In the data rows, zero lies at 4.5, halfway between 4 and 5.
Some points, each followed by its number:
[4 5 4 3 4 4 4 7 5 6 5 6 5 5 2 5 6 6 6 4 4 5 6 5 6 6 4 6 4 5 4 5 4 1 3 4 6
 5 5 2 7 6 3 5 5 6 5 6 6 8 4 7 3 3 5 4 7 4 6 3 5 4 5 6] 0
[5 5 5 4 5 5 6 3 3 3 5 5 4 2 5 4 6 3 6 5 4 4 3 2 4 3 2 6 5 3 3 3 5 5 4 6 4
 4 3 5 6 4 5 1 7 4 4 5 5 1 3 7 5 6 9 7 4 6 7 3 6 6 4 6] 1
[5 6 5 6 6 5 5 7 7 4 5 4 6 2 4 4 3 5 5 6 4 5 1 5 7 5 5 4 5 3 7 8 7 4 4 3 4
 2 6 4 2 4 6 3 6 7 4 6 4 6 3 7 6 5 6 7 5 5 2 9 8 4 4 7] 2
[5 5 4 6 5 3 6 5 5 2 4 5 8 3 3 4 7 6 7 4 3 4 3 5 3 3 4 4 4 4 6 7 3 5 5 7 5
 1 4 2 3 6 3 4 4 8 4 5 6 3 6 3 6 7 4 5 2 6 7 7 6 4 8 5] 3
[4 3 6 4 6 6 5 3 6 5 4 2 6 7 6 6 6 4 5 6 5 7 7 7 5 5 7 8 6 2 6 6 5 4 4 5 6
 6 3 6 3 6 4 7 6 5 5 7 5 6 4 4 7 9 6 6 7 5 4 3 5 5 6 7] 4
[4 6 5 5 5 4 6 5 7 3 3 2 7 2 2 4 6 3 7 6 3 5 2 6 5 3 2 5 4 5 6 8 6 5 3 3 6
 3 6 2 3 5 7 5 6 7 4 3 7 3 6 4 7 1 4 6 3 6 6 9 8 4 8 6] 5
[3 6 3 4 6 5 5 7 7 4 5 4 3 4 3 7 4 5 6 5 4 6 6 5 5 5 4 5 1 4 5 3 5 1 2 5 6
 4 4 1 6 5 4 5 5 5 6 6 5 5 3 6 5 2 6 4 5 4 5 5 6 5 5 5] 6
[7 6 7 3 3 4 3 3 2 5 4 6 5 7 5 6 5 5 3 2 2 6 0 4 3 5 5 3 5 6 3 3 3 4 4 6 6
 3 5 2 6 4 3 4 2 5 7 7 4 6 8 4 5 6 5 3 6 5 7 6 4 6 7 7] 7
[5 5 3 3 6 5 5 4 6 4 3 4 6 0 2 4 6 5 7 5 5 3 2 4 5 4 3 5 4 2 7 6 6 6 3 6 5
 2 3 4 1 1 1 1 1 1 1 1 1 1 1 1 1 1 1 1 1 1 1 1 1 1 2 2] 8
[1 3 4 3 5 4 3 6 4 5 4 0 7 4 6 1 4 6 4 5 7 5 5 6 6 3 3 4 7 3 3 3 6 7 5 3 7
 7 8 7 9 5 3 4 8 6 6 4 5 5 5 2 1 8 6 8 7 5 6 5 7 5 5 6] 9
[3 7 4 2 6 5 6 5 5 4 4 2 6 0 4 3 7 4 6 6 3 3 3 5 5 5 4 6 0 6 4 5 4 5 2 6 6
 2 3 4 4 6 4 4 6 6 4 4 6 6 4 3 5 3 7 6 3 4 4 5 4 7 7 5] 10
[4 2 5 4 5 6 5 3 4 6 5 4 7 7 5 6 6 5 4 6 4 8 9 8 3 6 6 7 6 2 6 6 4 5 3 4 5
 5 4 6 4 6 5 6 8 6 5 7 5 7 6 4 7 8 6 6 8 6 5 5 5 6 4 6] 11
[6 3 7 2 6 3 2 2 3 6 4 4 4 4 6 5 3 4 5 3 3 7 4 3 5 3 4 3 5 4 3 1 4 1 0 1 1
 1 1 1 1 1 1 1 1 1 1 1 1 1 1 1 1 1 1 1 1 1 1 1 1 1 2 2] 12
[7 5 5 6 4 6 6 3 4 4 5 8 6 6 5 6 3 5 8 3 6 6 4 4 4 4 2 3 6 3 5 4 3 5 5 5 3
 3 3 6 5 2 5 3 5 6 7 4 6 4 4 6 5 5 6 7 2 6 7 5 4 5 4 5] 13
[3 6 4 7 3 6 6 3 3 4 3 7 4 5 3 2 7 3 4 6 5 4 2 2 4 5 1 3 8 5 2 5 6 4 5 2 4
 3 4 7 4 3 7 1 6 3 6 4 4 4 4 3 5 5 7 6 3 7 7 3 6 7 6 8] 14
[7 5 6 6 4 6 5 5 9 6 5 3 4 3 3 5 5 4 5 7 5 4 5 5 6 6 4 5 3 5 4 5 4 2 4 8 6
 5 5 1 6 5 4 6 4 4 3 8 6 5 7 6 3 6 5 4 8 5 6 3 7 6 6 7] 15
[6 4 3 5 5 2 5 5 6 2 4 5 6 2 2 4 7 5 7 5 3 3 3 5 4 4 3 7 4 4 5 6 4 5 5 5 5
 3 6 2 2 7 3 5 3 9 4 5 7 4 6 3 5 6 5 4 2 8 6 7 5 4 8 5] 16
[3 4 3 5 5 2 5 4 6 3 3 3 6 0 4 6 6 4 7 6 5 4 2 5 4 4 3 5 6 5 6 7 4 6 4 5 4
 1 4 4 3 5 4 3 5 8 4 4 6 2 5 3 7 6 4 6 3 7 5 8 5 4 8 7] 17
[6 6 5 1 6 7 5 5 9 6 3 3 5 4 6 6 3 6 7 6 8 3 5 3 5 4 4 3 5 3 5 4 6 6 3 6 4
 7 4 6 4 3 5 6 5 5 4 5 5 9 5 7 4 4 5 7 6 5 6 8 4 4 4 5] 18
[0 5 4 3 4 5 3 5 2 5 1 5 4 7 5 0 6 2 4 3 7 4 7 3 4 3 4 4 7 7 3 3 7 3 3 0 7
 7 5 5 8 5 5 3 5 4 7 5 5 8 3 5 5 7 6 7 7 4 6 4 5 7 7 6] 19
[8 1 4 3 4 8 5 4 7 7 4 6 4 6 5 5 5 2 4 5 5 5 6 6 6 4 5 5 3 5 7 3 5 4 4 5 4
 5 5 6 4 6 6 6 5 6 3 7 5 6 8 6 4 5 5 2 5 7 7 6 7 9 6 6] 20
[6 5 7 6 7 3 3 2 4 2 2 7 8 5 2 3 7 3 4 6 4 7 4 5 3 3 2 4 3 4 3 6 3 5 6 5 5
 3 2 5 5 4 4 3 7 6 3 2 7 1 6 4 6 6 7 6 2 7 4 3 5 4 9 8] 21
[2 4 4 4 8 7 6 6 6 6 3 3 5 3 7 3 3 5 5 5 8 5 4 6 4 4 3 2 5 4 4 5 6 5 4 4 4
 5 6 4 4 3 4 7 7 7 6 5 5 6 7 5 6 5 6 8 5 3 6 8 6 6 2 4] 22
[4 3 6 2 4 6 3 6 4 7 3 1 7 5 5 3 4 4 4 4 6 3 5 6 6 4 3 8 5 4 5 6 4 4 4 3 7
 5 8 8 8 5 4 4 8 5 4 6 5 7 7 4 1 7 6 5 7 5 4 5 7 7 3 5] 23
[6 3 3 5 4 2 4 3 3 2 5 5 4 4 5 5 6 5 5 5 3 2 6 3 4 6 3 5 5 4 5 5 5 1 0 1 1
 1 1 1 1 1 1 1 1 1 1 1 1 1 1 1 1 1 1 1 1 1 1 1 1 1 2 2] 24
[6 4 4 6 1 6 5 5 6 4 5 5 4 3 2 5 6 3 4 5 4 6 3 5 3 4 7 5 3 8 4 5 4 4 3 7 6
 5 6 2 6 5 4 5 2 4 2 6 5 6 6 3 7 7 2 3 8 6 7 4 6 7 7 7] 25
[1 6 5 5 3 5 3 3 4 4 5 4 3 6 3 4 2 6 3 4 3 3 3 3 6 4 6 4 6 4 5 2 2 2 5 5 7
 4 3 8 5 5 8 7 2 2 6 5 2 4 4 6 4 5 5 4 4 5 5 4 9 9 8 5] 26
[5 8 6 6 3 5 6 4 3 4 7 5 5 4 4 5 2 5 0 4 1 4 3 5 5 4 8 5 5 6 5 5 1 4 6 8 7
 4 5 5 4 4 5 6 1 5 4 4 4 4 6 3 5 4 6 3 5 7 5 4 7 8 7 3] 27
[6 2 3 4 3 3 4 3 4 4 4 5 4 3 4 4 5 6 5 3 5 0 5 4 5 7 3 5 5 5 5 4 6 6 5 5 3
 4 4 6 6 4 6 6 5 3 5 2 7 4 4 4 6 5 5 5 5 6 5 5 4 5 4 6] 28
[3 5 7 2 4 5 4 3 2 4 4 5 3 5 5 3 4 3 2 4 6 6 5 3 4 4 5 3 7 5 1 3 5 3 4 0 7
 3 3 6 6 7 6 3 4 4 7 7 4 6 6 7 5 5 5 6 7 4 5 7 3 7 6 7] 29
[2 3 4 4 5 2 1 6 3 8 4 3 7 6 6 2 5 5 3 4 7 7 6 5 5 0 2 4 7 6 2 2 6 6 5 3 7
 8 9 6 7 4 4 2 7 6 6 5 7 7 4 4 3 8 7 6 6 4 1 1 1 1 2 2] 30
[6 5 4 5 6 2 5 5 6 3 4 5 8 3 2 4 7 4 5 4 5 4 1 5 5 3 3 4 5 4 7 7 4 7 4 5 6
 2 5 4 4 5 5 3 4 7 4 4 6 4 5 3 7 7 3 5 4 6 5 7 5 4 7 7] 31
[5 5 4 6 5 5 4 6 7 4 6 5 5 7 5 3 5 5 7 5 5 8 3 4 6 2 2 2 6 4 1 3 3 6 7 5 4
 6 7 7 4 3 7 2 7 5 6 5 1 1 1 1 1 1 1 1 1 1 1 1 1 1 2 2] 32
[4 4 2 3 6 6 6 7 3 7 7 2 3 5 4 5 4 4 5 5 4 7 5 5 7 6 5 5 0 7 5 5 3 3 1 3 5
 4 5 8 5 3 4 3 4 6 5 7 3 8 4 7 5 4 6 4 4 3 3 5 3 6 5 4] 33
[1 3 3 3 5 3 3 7 4 6 5 2 6 3 6 2 5 5 3 5 8 6 5 5 5 3 1 4 7 6 3 3 5 6 4 3 6
 8 7 6 7 6 4 3 7 7 6 5 5 6 4 3 2 8 6 8 8 4 6 4 6 4 4 8] 34
[6 6 4 5 4 5 4 5 5 5 5 5 3 5 4 4 5 0 7 3 3 6 3 4 3 3 3 5 2 3 5 4 6 3 6 6 3
 5 4 3 4 2 4 3 6 6 3 3 5 0 5 5 6 4 7 8 2 6 6 5 7 7 5 6] 35
[4 6 3 3 6 5 5 5 4 5 5 4 7 2 2 3 5 5 5 5 5 6 3 7 6 5 4 4 1 7 5 5 4 4 4 3 5
 2 3 3 7 6 3 4 6 6 3 4 7 4 4 4 7 4 5 4 4 3 4 3 4 8 9 3] 36
[5 6 4 4 7 3 4 3 5 4 3 4 8 2 2 5 7 4 5 5 7 4 2 5 6 4 4 4 6 3 5 8 4 8 4 5 4
 2 5 4 5 5 5 4 3 7 3 4 6 5 7 4 7 6 4 7 4 6 6 6 4 4 9 8] 37
[6 6 9 3 4 5 4 4 1 6 4 5 4 7 5 6 4 3 3 1 0 5 3 4 4 4 7 3 4 5 4 3 3 4 3 4 6
 2 4 2 8 4 6 5 4 6 6 6 3 6 9 7 6 5 5 3 7 6 7 7 4 7 5 7] 38
[5 6 7 1 6 6 7 4 5 6 4 3 4 5 6 7 4 7 5 6 7 4 5 1 4 3 5 3 5 2 5 6 5 6 3 6 5
 5 3 5 5 5 5 6 7 6 5 6 4 9 5 1 1 1 1 1 1 1 1 1 1 1 2 2] 39
[9 4 6 7 5 9 4 5 5 6 5 4 5 3 6 3 5 3 4 4 5 4 3 6 7 7 8 3 4 7 6 6 8 2 6 5 4
 4 5 4 5 6 7 4 6 5 3 5 4 6 5 7 6 5 6 4 7 7 5 7 9 5 6 5] 40
[6 7 6 7 6 7 3 4 3 5 5 7 5 4 5 3 4 3 7 2 6 5 0 5 5 5 5 3 5 3 3 6 6 3 6 3 5
 2 3 5 3 4 4 0 7 5 1 1 1 1 1 1 1 1 1 1 1 1 1 1 1 1 2 2] 41
[1 7 5 4 4 5 5 3 1 4 5 5 4 5 3 3 2 6 1 5 3 3 3 3 6 4 6 5 4 5 3 3 4 4 6 3 7
 3 3 8 5 4 7 6 2 1 6 6 3 6 4 5 5 4 6 5 6 6 4 6 7 8 7 5] 42
[2 5 9 2 7 4 4 3 2 5 4 5 3 7 5 4 4 2 3 4 4 6 3 3 6 5 3 2 5 5 2 2 3 2 4 1 8
 5 1 7 7 6 7 5 1 3 8 7 3 5 6 5 5 1 1 1 1 1 1 1 1 1 2 2] 43
[0 5 6 3 6 7 4 4 1 3 3 4 5 7 4 2 3 3 5 6 6 2 5 4 3 3 4 3 8 5 4 3 7 5 3 1 1
 1 1 1 1 1 1 1 1 1 1 1 1 1 1 1 1 1 1 1 1 1 1 1 1 1 2 2] 44
[5 5 5 2 4 4 3 4 1 5 5 3 4 7 5 5 4 1 3 2 1 7 4 3 7 3 5 5 1 4 6 0 3 3 5 2 6
 5 2 5 6 5 5 6 2 5 4 7 6 3 6 7 6 6 5 5 6 6 4 6 6 7 2 4] 45
[5 4 3 3 4 3 5 4 4 3 4 6 4 3 4 4 4 5 4 6 6 3 7 3 3 7 3 4 6 5 5 4 5 6 6 4 3
 6 5 5 3 4 5 7 4 5 5 2 7 5 5 4 6 5 5 6 4 6 5 5 5 5 4 5] 46
[5 4 4 6 3 5 6 4 3 8 5 1 3 7 4 4 4 7 3 5 4 7 5 6 5 2 5 3 8 5 1 4 1 5 6 5 5
 8 7 6 5 2 6 6 7 7 8 7 5 7 5 6 4 6 5 8 5 2 6 6 6 4 7 4] 47
[5 6 6 5 3 4 4 5 1 6 2 5 3 6 3 3 5 4 4 4 3 7 6 6 1 4 8 4 7 5 2 5 3 4 6 7 4
 5 6 3 7 3 4 4 5 6 3 6 7 8 6 5 6 6 2 5 6 5 7 5 3 7 6 7] 48
[4 6 3 6 4 4 4 4 4 3 5 6 5 6 4 7 1 6 3 7 6 4 4 5 5 5 7 6 6 5 4 4 2 4 7 7 5
 4 6 4 5 7 4 7 4 3 6 6 4 4 4 6 4 4 4 4 8 6 6 3 5 5 5 7] 49
[6 4 6 3 5 4 4 6 2 5 7 4 3 5 4 4 4 1 3 2 0 6 3 4 6 3 5 4 1 3 4 1 2 3 5 4 6
 6 2 1 1 1 1 1 1 1 1 1 1 1 1 1 1 1 1 1 1 1 1 1 1 1 2 2] 50
[6 3 5 4 4 2 5 4 5 3 4 7 2 3 5 3 4 5 3 4 5 4 6 3 4 6 2 4 5 5 6 4 6 6 4 2 3
 6 4 5 4 5 5 7 5 3 5 2 6 4 7 3 6 5 6 6 5 6 4 4 4 6 4 6] 51
[6 3 3 3 3 3 4 2 4 4 3 6 4 3 6 4 4 5 3 3 5 1 6 4 4 6 3 5 6 4 6 5 5 6 5 3 2
 6 4 4 5 6 5 6 4 4 6 2 6 4 5 6 6 4 4 7 7 5 6 5 6 4 5 7] 52
[5 3 4 8 3 7 6 6 9 5 4 4 4 5 4 6 5 2 5 7 5 4 3 6 6 4 4 7 2 5 4 5 4 1 4 6 5
 5 5 0 4 5 5 1 1 1 1 1 1 1 1 1 1 1 1 1 1 1 1 1 1 1 2 2] 53
[3 7 5 4 5 4 5 3 1 6 6 6 4 7 5 3 5 3 2 5 5 7 3 3 5 4 4 4 7 6 2 1 2 2 4 0 6
 3 3 6 7 6 7 3 3 3 6 8 4 6 6 7 4 6 6 9 7 4 5 6 3 7 6 8] 54
[6 5 5 8 3 6 7 6 8 4 4 5 3 7 3 7 6 2 3 6 6 6 4 6 8 5 5 5 3 7 5 5 3 2 4 5 5
 5 6 2 6 5 5 6 4 4 8 8 4 5 8 8 3 6 5 4 7 5 7 6 9 4 6 7] 55
[6 5 7 6 2 3 4 5 2 7 2 5 4 6 3 7 6 6 3 4 1 7 3 6 1 4 6 2 9 5 1 6 3 6 6 7 5
 6 6 1 1 1 1 1 1 1 1 1 1 1 1 1 1 1 1 1 1 1 1 1 1 1 2 2] 56
[6 2 4 3 3 2 4 4 5 3 3 6 2 3 5 3 4 4 4 5 4 2 5 3 4 7 4 4 6 2 5 4 5 6 4 4 3
 6 6 4 5 4 6 5 5 3 7 2 7 3 5 5 6 5 4 4 5 7 5 3 5 6 6 6] 57
[4 5 2 3 5 4 5 6 2 5 7 3 4 4 3 2 5 4 6 3 4 7 6 6 6 6 7 3 0 4 4 3 5 2 2 5 5
 6 5 4 7 4 4 4 3 1 1 1 1 1 1 1 1 1 1 1 1 1 1 1 1 1 2 2] 58
[6 0 3 5 3 7 6 5 5 8 6 5 3 5 4 4 4 2 6 5 3 5 5 6 5 4 6 6 2 7 8 4 8 1 4 7 4
 5 3 2 5 4 6 7 4 5 3 7 5 5 6 6 6 4 4 4 7 6 7 5 9 6 5 4] 59
[3 3 7 5 2 5 6 1 4 5 2 1 2 5 3 4 3 8 2 6 4 4 4 5 2 4 7 5 6 5 3 5 5 2 5 5 3
 5 5 3 5 5 6 5 6 4 5 8 7 8 7 5 9 4 4 6 7 1 4 5 8 5 6 5] 60
[5 5 5 6 4 4 4 4 6 6 6 3 7 4 6 6 5 6 6 4 6 5 2 4 2 4 9 5 4 2 5 5 4 4 6 6 5
 5 4 5 1 7 4 3 4 7 4 5 6 7 2 7 5 4 4 4 4 8 6 9 4 2 6 5] 61
[7 6 3 5 5 6 6 5 5 3 3 7 4 5 6 6 4 5 7 6 5 6 2 5 5 2 1 2 7 2 4 5 5 6 5 5 2
 3 4 5 5 2 4 4 6 6 7 4 5 5 6 7 4 5 5 7 3 7 5 6 4 4 5 4] 62
[7 5 6 6 3 7 6 6 6 6 5 5 4 5 4 7 6 4 3 3 1 5 3 7 5 5 7 2 3 9 3 5 3 6 2 6 7
 7 6 5 4 5 6 6 2 4 3 7 3 5 8 6 5 5 3 2 8 5 7 5 8 7 6 4] 63
[6 4 3 3 4 3 5 4 4 3 4 6 4 3 7 4 5 5 4 5 6 3 7 4 4 7 3 4 5 5 4 5 5 6 4 3 3
 6 5 5 5 5 4 6 4 2 5 3 6 5 5 5 6 5 4 6 1 1 1 1 1 1 2 2] 64
[4 5 6 3 4 4 5 6 8 6 4 1 6 4 5 5 3 5 5 7 6 6 4 2 4 1 5 5 6 3 2 3 4 5 6 6 6
 7 7 5 3 5 6 4 5 8 3 6 6 5 3 5 1 5 6 4 6 7 7 7 5 4 7 8] 65
[4 6 5 4 3 4 4 7 9 5 3 4 5 7 2 8 6 2 6 6 7 7 6 1 3 4 4 6 5 2 3 5 4 3 2 8 5
 5 6 0 6 6 3 5 4 6 5 4 8 7 4 9 3 4 5 3 6 5 7 7 7 2 5 7] 66
Which five points above are nearest to each new point, looking only along the 5 directions in which the numbered points spread most? Their numbers follow each, nearest first.
[4 3 6 4 5 8 5 6 1 9 3 2 2 7 3 5 3 4 4 5 4 5 5 6 2 5 5 7 6 4 7 6 3 3 5 6 4
 6 6 6 4 4 5 6 7 4 4 8 6 1 1 1 1 1 1 1 1 1 1 1 1 1 2 2] 39 58 32 53 41
[4 4 2 5 4 3 6 3 5 3 6 4 5 6 2 4 5 7 6 4 3 4 5 4 4 2 5 5 4 2 8 9 7 5 4 5 4
 5 5 4 4 4 4 3 3 8 5 9 7 5 5 5 8 5 5 3 2 8 6 7 6 4 4 5] 2 10 5 35 36
[6 5 6 3 6 5 3 4 6 4 4 4 3 6 6 4 3 4 4 4 3 5 5 4 7 4 3 6 4 3 3 3 4 2 4 3 5
 2 4 2 6 7 6 6 4 5 8 5 6 1 1 1 1 1 1 1 1 1 1 1 1 1 2 2] 58 39 41 64 32
[2 7 5 4 5 6 4 2 3 3 7 6 4 7 3 4 3 6 2 5 2 3 4 3 5 3 6 3 6 5 4 2 3 2 6 5 7
 3 3 8 5 6 5 6 1 2 6 5 2 4 5 4 4 4 6 4 1 1 1 1 1 1 2 2] 43 64 45 26 42
[7 5 5 4 5 5 6 5 6 4 2 6 7 6 4 7 3 8 5 5 7 6 4 3 3 2 4 4 4 2 6 4 4 5 5 7 3
 4 6 6 3 4 5 6 5 7 5 5 5 9 3 8 6 3 4 3 5 8 7 8 4 5 5 4] 61 2 66 65 4
[6 5 5 3 6 6 6 3 7 5 4 5 5 4 5 7 3 5 6 5 7 6 5 4 4 3 5 2 5 1 5 5 7 5 4 6 2
 4 1 1 1 1 1 1 1 1 1 1 1 1 1 1 1 1 1 1 1 1 1 1 1 1 2 2] 8 41 53 58 24
[4 4 7 5 3 4 5 6 5 7 6 1 4 4 4 5 4 8 4 7 5 6 4 5 4 4 5 4 7 4 1 3 3 6 6 7 5
 7 5 7 5 5 7 6 8 5 6 8 6 6 6 4 3 8 4 8 6 2 5 6 6 5 5 7] 47 65 23 11 4
[5 3 6 4 5 8 6 5 8 6 5 2 6 7 4 6 3 4 5 5 5 7 5 4 3 2 5 6 3 4 6 3 3 4 1 6 6
 6 6 8 5 5 6 5 5 7 2 1 1 1 1 1 1 1 1 1 1 1 1 1 1 1 2 2] 39 58 53 32 41
[4 4 3 4 5 0 6 3 3 4 3 5 3 2 5 6 5 6 5 4 6 2 6 3 3 5 4 5 5 4 5 4 5 7 5 3 2
 5 4 6 1 1 1 1 1 1 1 1 1 1 1 1 1 1 1 1 1 1 1 1 1 1 2 2] 44 24 41 8 12
[4 7 5 6 5 6 4 3 8 4 5 3 6 5 5 6 5 4 5 4 7 6 3 3 4 5 7 4 3 3 5 6 4 4 5 4 6
 6 3 6 2 6 6 2 7 7 5 4 5 6 1 9 7 1 1 1 1 1 1 1 1 1 2 2] 39 32 64 58 33
[6 3 5 6 5 6 6 5 7 6 5 2 5 4 5 4 5 4 5 7 5 5 6 5 7 4 3 3 4 7 2 4 6 6 6 5 6
 6 7 4 4 4 6 4 6 5 5 9 5 5 7 4 1 6 6 6 6 6 7 7 7 5 6 7] 4 11 66 65 18
[5 4 3 4 4 1 3 3 4 3 5 6 4 3 5 5 4 5 5 3 4 3 7 3 3 6 4 6 5 4 6 4 5 6 4 3 5
 4 4 5 4 5 4 5 4 3 6 3 7 3 6 4 4 4 5 5 5 6 7 5 4 4 6 7] 57 28 46 1 52
[5 7 5 1 9 7 8 6 6 5 6 4 3 2 5 5 4 5 6 4 5 5 3 5 6 4 4 1 2 6 7 5 6 4 4 4 3
 3 5 3 4 2 4 5 5 6 6 5 4 6 4 6 7 3 5 6 4 3 5 7 4 8 5 3] 36 10 6 0 2
[6 4 4 7 3 5 3 4 3 4 6 6 2 6 5 4 6 2 6 3 3 5 3 4 5 2 4 6 4 4 3 6 5 3 6 5 3
 4 3 6 5 3 5 3 8 5 4 4 5 1 4 5 5 7 7 6 3 5 6 3 7 5 4 6] 13 1 36 35 62
[5 5 9 3 5 6 4 4 1 5 2 5 6 7 5 5 4 4 4 0 0 4 3 4 4 3 5 3 5 4 2 4 3 5 3 6 7
 2 4 1 6 6 6 5 3 5 6 5 4 5 8 7 6 4 5 3 6 6 7 7 5 6 6 6] 7 38 27 26 48
[4 8 3 6 3 3 4 4 5 5 6 5 4 6 4 6 3 6 6 6 4 2 4 6 4 3 7 6 4 4 5 5 1 2 7 6 4
 3 5 5 5 5 3 6 5 5 6 5 4 5 4 5 3 3 7 4 8 5 5 3 6 6 6 6] 49 60 0 25 48
[0 6 4 7 6 6 1 8 3 6 4 3 7 3 4 0 4 3 3 2 7 5 3 6 6 6 6 3 5 5 3 4 6 3 4 2 6
 6 8 6 7 7 1 2 6 7 5 5 6 5 4 6 5 7 7 7 8 4 4 7 7 5 4 5] 23 11 22 4 34
[3 3 6 6 5 7 4 2 5 7 5 1 4 7 5 7 6 4 3 5 4 6 8 7 4 5 6 7 5 3 8 6 4 4 4 6 6
 4 4 7 5 6 5 5 8 5 4 5 5 7 6 5 7 8 6 7 7 7 5 5 5 7 3 6] 11 4 60 0 20
[5 8 4 6 3 2 2 2 4 5 6 6 5 6 3 6 2 7 5 7 5 6 4 6 6 3 6 6 4 5 5 5 2 3 7 6 5
 4 4 4 5 6 3 6 4 5 6 6 4 4 6 6 4 3 7 4 6 4 5 4 6 5 6 5] 49 48 60 25 27
[3 5 3 5 4 4 4 4 2 4 8 5 3 5 5 4 1 5 4 2 1 3 4 4 6 3 7 7 1 4 5 3 3 2 6 7 6
 5 4 6 5 5 5 6 4 4 5 4 5 2 5 6 5 4 6 4 6 7 4 4 8 7 5 2] 45 26 49 60 42
[4 4 6 3 4 7 6 5 9 7 4 4 6 8 5 7 4 3 5 4 6 5 4 4 4 4 5 6 3 5 4 4 3 3 2 6 5
 6 6 7 3 5 7 6 5 7 3 6 1 8 6 9 1 1 1 1 1 1 1 1 1 1 2 2] 39 33 0 58 6
[5 3 5 5 2 2 5 4 4 3 4 5 4 2 6 4 5 5 4 4 4 2 8 3 4 8 3 4 6 4 4 5 5 7 5 3 2
 7 4 5 5 5 5 6 3 3 5 4 6 4 5 3 7 6 5 5 5 6 5 4 5 5 6 5] 57 51 52 28 46
[6 5 3 4 4 2 5 3 3 3 3 6 4 3 6 4 4 5 4 5 4 1 6 4 4 7 3 5 6 6 5 5 5 7 5 4 2
 4 4 6 5 1 1 1 1 1 1 1 1 1 1 1 1 1 1 1 1 1 1 1 1 1 2 2] 44 24 12 41 8
[7 5 4 6 7 6 6 4 5 4 4 8 4 5 6 5 3 4 8 4 5 5 3 3 4 2 2 3 6 2 5 3 6 5 5 5 1
 4 2 6 6 1 5 6 7 7 7 2 4 4 5 7 6 5 6 7 3 6 7 5 6 5 3 5] 1 13 46 62 57
[7 2 4 8 4 4 5 6 7 4 6 5 6 4 5 3 5 5 5 7 5 6 5 5 4 2 4 4 4 8 4 3 4 5 7 6 4
 6 6 4 4 6 4 4 4 6 5 9 6 3 7 5 3 9 4 5 4 8 6 6 7 5 7 6] 61 66 2 65 4
[7 6 5 4 5 6 6 4 8 4 6 6 5 5 5 7 4 7 5 5 6 4 4 4 2 3 6 4 6 2 6 3 5 4 4 8 4
 5 4 4 3 5 4 5 5 7 5 7 5 9 4 7 6 3 6 4 4 5 7 9 3 6 4 2] 66 61 2 0 4
[5 2 6 5 4 6 5 4 2 8 5 4 3 8 3 4 4 5 2 4 5 3 4 7 2 4 5 6 6 3 5 6 2 2 4 6 3
 4 6 6 4 4 4 6 8 5 3 7 4 7 8 3 5 7 4 6 7 4 5 6 5 8 5 5] 60 49 4 11 0
[4 6 4 7 5 8 3 5 6 4 6 3 6 2 3 4 5 4 5 5 6 4 1 6 6 4 6 4 5 3 6 7 6 3 5 3 4
 3 6 4 3 5 5 4 6 7 4 6 5 4 2 5 5 5 4 7 3 7 5 9 9 4 5 9] 2 5 16 61 31
[5 5 6 7 3 7 5 5 7 6 4 5 6 4 4 5 5 3 5 5 2 6 3 6 6 4 8 4 4 7 5 7 5 4 3 7 6
 4 5 1 4 4 5 6 4 7 2 8 6 5 8 5 6 3 4 4 5 5 8 6 6 9 7 6] 25 55 15 63 40
[1 5 4 7 6 5 1 6 2 6 5 2 5 3 4 3 4 3 3 5 8 3 3 7 5 4 5 5 3 6 6 6 5 3 5 2 5
 5 6 5 6 8 2 3 9 4 4 4 5 7 2 4 5 7 7 6 8 4 4 5 8 4 5 4] 22 4 23 18 11
[3 5 4 4 6 6 4 5 5 6 2 6 5 6 5 3 4 4 5 5 7 5 5 5 6 3 3 3 5 5 4 5 6 6 5 4 5
 7 7 5 9 3 4 7 6 6 6 4 5 9 6 6 4 5 6 7 7 5 5 5 5 6 2 4] 23 22 11 4 34
[5 5 7 3 4 3 3 5 4 6 4 6 1 7 5 4 5 3 5 3 2 4 4 4 7 4 2 5 3 3 3 3 3 2 4 5 5
 4 3 1 7 5 6 6 5 5 8 1 1 1 1 1 1 1 1 1 1 1 1 1 1 1 2 2] 58 50 41 12 44
[4 2 4 4 5 1 5 4 5 3 5 6 4 3 5 5 5 5 4 3 5 2 6 4 4 8 4 3 6 3 4 5 7 7 5 5 3
 7 5 5 4 4 5 6 5 5 5 1 6 3 4 5 6 6 5 6 6 6 4 3 4 4 6 7] 46 28 57 52 51
[4 6 3 6 7 6 4 8 4 5 8 3 5 0 5 3 5 6 5 3 5 3 3 6 6 6 8 3 1 5 3 5 5 3 4 4 5
 5 5 5 3 6 5 2 6 4 3 7 5 8 3 6 6 5 8 7 6 4 2 6 4 5 5 4] 0 4 6 18 36
[6 4 4 4 6 5 3 4 4 4 5 6 4 6 5 4 4 1 7 4 4 7 4 4 2 2 3 5 4 3 5 4 6 4 4 6 3
 4 3 4 4 3 6 2 6 5 5 4 4 3 4 7 5 6 7 4 3 7 6 3 7 5 4 4] 36 13 35 1 10
[3 6 5 8 6 4 1 6 3 6 5 3 7 3 6 1 4 5 3 5 6 5 3 4 6 6 5 3 5 4 4 5 6 4 6 2 5
 5 8 6 8 7 2 2 7 7 3 4 7 6 2 6 4 7 8 7 7 5 4 8 7 4 3 4] 22 23 34 9 11
[3 3 6 4 3 7 7 6 7 5 5 4 5 8 4 6 4 4 3 4 6 6 5 5 2 4 4 7 2 3 6 5 3 3 2 6 4
 5 6 8 3 4 6 4 5 7 3 6 3 6 4 7 3 4 5 3 5 1 1 1 1 1 2 2] 39 33 0 6 18
[6 4 4 3 4 3 6 4 3 4 4 6 5 4 4 5 5 5 5 4 6 4 6 2 4 7 3 4 6 6 6 4 6 7 5 3 3
 4 4 5 4 4 4 6 5 2 5 2 7 5 7 4 6 4 5 5 5 5 5 4 4 5 6 7] 57 28 46 51 52
[4 2 4 3 3 2 4 3 5 2 4 5 4 4 5 5 5 5 5 4 5 3 6 3 3 6 3 3 5 4 5 4 5 7 5 3 2
 5 6 3 4 5 5 6 4 3 5 3 7 4 6 4 8 1 1 1 1 1 1 1 1 1 2 2] 64 39 58 36 28
[4 3 3 4 4 4 4 3 5 3 5 5 4 3 6 4 5 5 5 4 5 3 6 2 4 6 3 5 4 5 6 4 6 6 4 3 1
 5 4 6 5 5 6 6 4 4 4 2 6 5 6 4 5 6 5 5 6 6 6 6 6 5 6 7] 52 28 57 46 51
